Each path is a new rotation, seen through one point. The rows after it are directions, each followed by how far the rotation turns it, in degrees each step (0 if it stays put).
Each turn is a multiple of 5 degrees from 10 to 175, or 0.
Each row of a path follows its step; steps can be skipped.
path 1
step 0: [-16  -4  -5 -17 -10   7  28  -7   0  16 -14  22   1  -2 -20  -1 -12   3
  20 -14 -13  -8  -3  20  -4   7 -11  -4 -14  -8  10  -4   3  21   2  -1
   3  19   7   4   8  19  27  -5  10  -3  -4  -6 -16   5  21  -6   6  12
   1  -4   6 -21   9   0  20 -16 -26  -9 -25 -12  -5]
step 1: [  8   7   3  13   3   9   0   4 -28   9  13  -6  15 -20   2 -14  -6 -22
   2  -1 -11  25   8 -13  10  13  11  33  20  -6  -3  -1   8 -18  11   0
 -14  16  23  -8  -8 -10   7  -6  13 -11   7  20   8   9 -10  -9  12 -23
  -1   1   1   1  21 -13 -25  -9  -9  -3  -7 -14   4]
step 2: [-11  20  -8 -12  25  -4 -13 -36  -9  26  15   5 -12   1   9   1 -10  11
  -2 -10   6  -7 -16  -1  -2  -3  24  -4   2  -9   1  17 -16 -14  -9  -4
  -9   3  -2 -14  15   1   4   3  12   3   0  -9  -8   3 -10  -9  17  17
  -8   5  -2   3 -11  25  26  16  17 -15 -23 -11 -15]
step 5: [-16  -3 -10  -7  -8  24   8 -35  -6   8   2  11 -12   2   2  -8 -16 -12
  -9   4   9   1  -8   2  -1   9 -10  -8   3  -8   7  -4 -11   9   4  17
   8 -15 -28  -3  22  12   9 -12   4  -9 -23  -6 -17   3   6   4  18  10
  -5  10 -15  -2 -11  33   8 -11 -14  -9 -21  -9 -29]
step 6: [  9   3  -1  17  15  14  10   8 -11 -20  12  -5  16  12  -4  -9  -1   3
  -1 -14  -3   3 -11   8   6  16 -11   4  15  14  17 -15  17 -15  -3   9
  -1   3  14  -7  22  -7  -2   5  19  -6  -8  16   0  -1  -5   8 -14 -26
  11 -34 -14 -15  29 -15 -11   7 -11 -14 -20  -7   6]
step 7: [  0  17   9  10   8 -20   2  -8  17  13  25  15 -21 -16 -10 -24 -14  -9
  18  -3  12  -7 -14   0  11 -10   8   7  17  -2  -2  -4 -20   4 -10  -2
  -7  10 -12  -8 -29   7   6  20  24  -6   3  -5 -19  -5 -10 -11   2  18
   5   1   8  -5   9   8  22   2  -3 -30  10 -17  -4]
step 8: [  3  -5  10  -6 -23   4  21  -2 -11  15  -1   9   3  -6   6  16  -1 -16
 -12 -15 -19 -19  20  -6  -7   3 -13   2  12  -4   0  -2  21   2   9  -1
 -11  -8  -4  -6  31 -14  14 -11  10 -21 -19 -12 -22  12  10 -12   1  -7
 -14   4  -2   5  16  19  -6  -4 -25  -5  -8  -8 -28]
step 13: [ 16   9  17   6  13   6  -5 -26 -13   8  -6  -7  -8  -4  20   2  -8 -10
  -2 -26  -7 -10   6  -9   6  12 -37   1   8  -8   6   2  12 -23   2  -7
  11  -5 -15 -21  18  -8 -21  -8  -1  10 -17   0  -7  -3 -13   0   0   7
  -5  -3  -3  -9   8  19  -7 -19  -3 -21   8  -5 -28]
step 14: [  9  -2   4  19  -8  -4   4  -1  10  -1  33  -1  18   9   3  -6 -17  27
 -16   4   9 -19 -18  -2 -28  -8   7  -6  31  20  10  -8   0  -7 -10  -9
   9  -3   1   4   5  -7   0  11   5  -2  -3  -8  -1   1  -1  15 -22   1
 -12   0 -11  -3  18  -7  19   6 -10   5 -16 -32  16]
step 15: [ -7  -2  -6  -4  -4  -8   5   6  13   6  -7   8 -20 -10 -14  -1 -19   9
  -9   5  -8  -9  16  17  30   9 -16  -7  12  -3 -20  -6  -7 -14  -2   3
   0 -14 -26   0 -13   3  10  18  13 -36  -6   2   0  12   3  -5  -5  -2
  26  11  14  -9   9 -16   7 -14   0 -20  12  -7 -30]
[ 1  4  1  2  0  4 -1  0 -8  2  1  5 -2  0 -3 -3 -4 -6  1  1 -2 -1  0  0
 -4  6  5 -2 -5 -5  6 -1 -4  8  0  0 -5 -2  6  0  0 -1 -1 -5  9 -2  2 -2
  0  1  0 -1  4  3  6 -4  0  2  2  2 -2  3  2 -2 -7  2  2] => 10
[ 1  2  2 -1 -3 -7 -3 -1  1  2  0 -2  0 -1 -9  1 -1  6 -2 -1 -1  3 -2  1
  0  1  4 -8  3 -2 -1  5  3 -2  6  9  7 -5  3 -1  1 -3  7 -1  1  4 -2 -1
 -5 -4  0 -1 -1 -1  2 -3  3  0 -1  0 -6 -3 -3  0 -3  1  4] => 125
[-3 -2  1 -2  3  1  1  4 -2 -1  2 -1 -9 -4 -4  2  1  3 -3  3  2  3 -2  6
 -6 -3  3  5  2  0  0  0  2  0  4 -2 -2  3  3  1 -2 -6 -8  4 -2 -3 -1  2
  0 -3  3  7  3  2 -4  0 -6  3  3 -9 -5  0 -6 -3 -2 -1  1] => 135
[-7  3 -4 -6  1 -1 -2 -3 -2 -7 -2  3 -4  0  4  4  7  4 -5  2 -3 -2  3 -1
 -6 -1  3  1  7  2  7 -1 -6  2 -3 -4  5  4  0  3  2 -3  2 -4  1 -1 -2 -3
 -1  0 -3 -2 -3 -1  3 -1  1 -2  1  7  0  0 -5  5 -1 -1  0] => 125
[ 0  1  6 -3 -6  7 -2  2 -1 -3 -1  1  1 -3 -7 -2  2 -4  1  4 -4  9  8  2
  1 -6  1  2 -1 -9 -5 -3  1 -2  0  0  0 -1  3  2  1  2  2 -3 -3  0  1 -4
  0  2  1 -1 -5  0  0  6  1  3  0  3  3 -1 -6 -5  0 -3 -3] => 95
[ 1  1 -4  2  2  0 -3  1 -1  5  4  0  2  0  0  1  4 -4 -2  6 -2 -2  2 -7
 -1 -1  2 -3  0  2 -1  0 -3 -1  7  1 -2 -4 -3  3 11  0  2  2  8  1 -1 -4
  0 -5  0  6  4  1 -9  7 -1  2  0  0  6  2 -1  3  3 -2  2] => 120
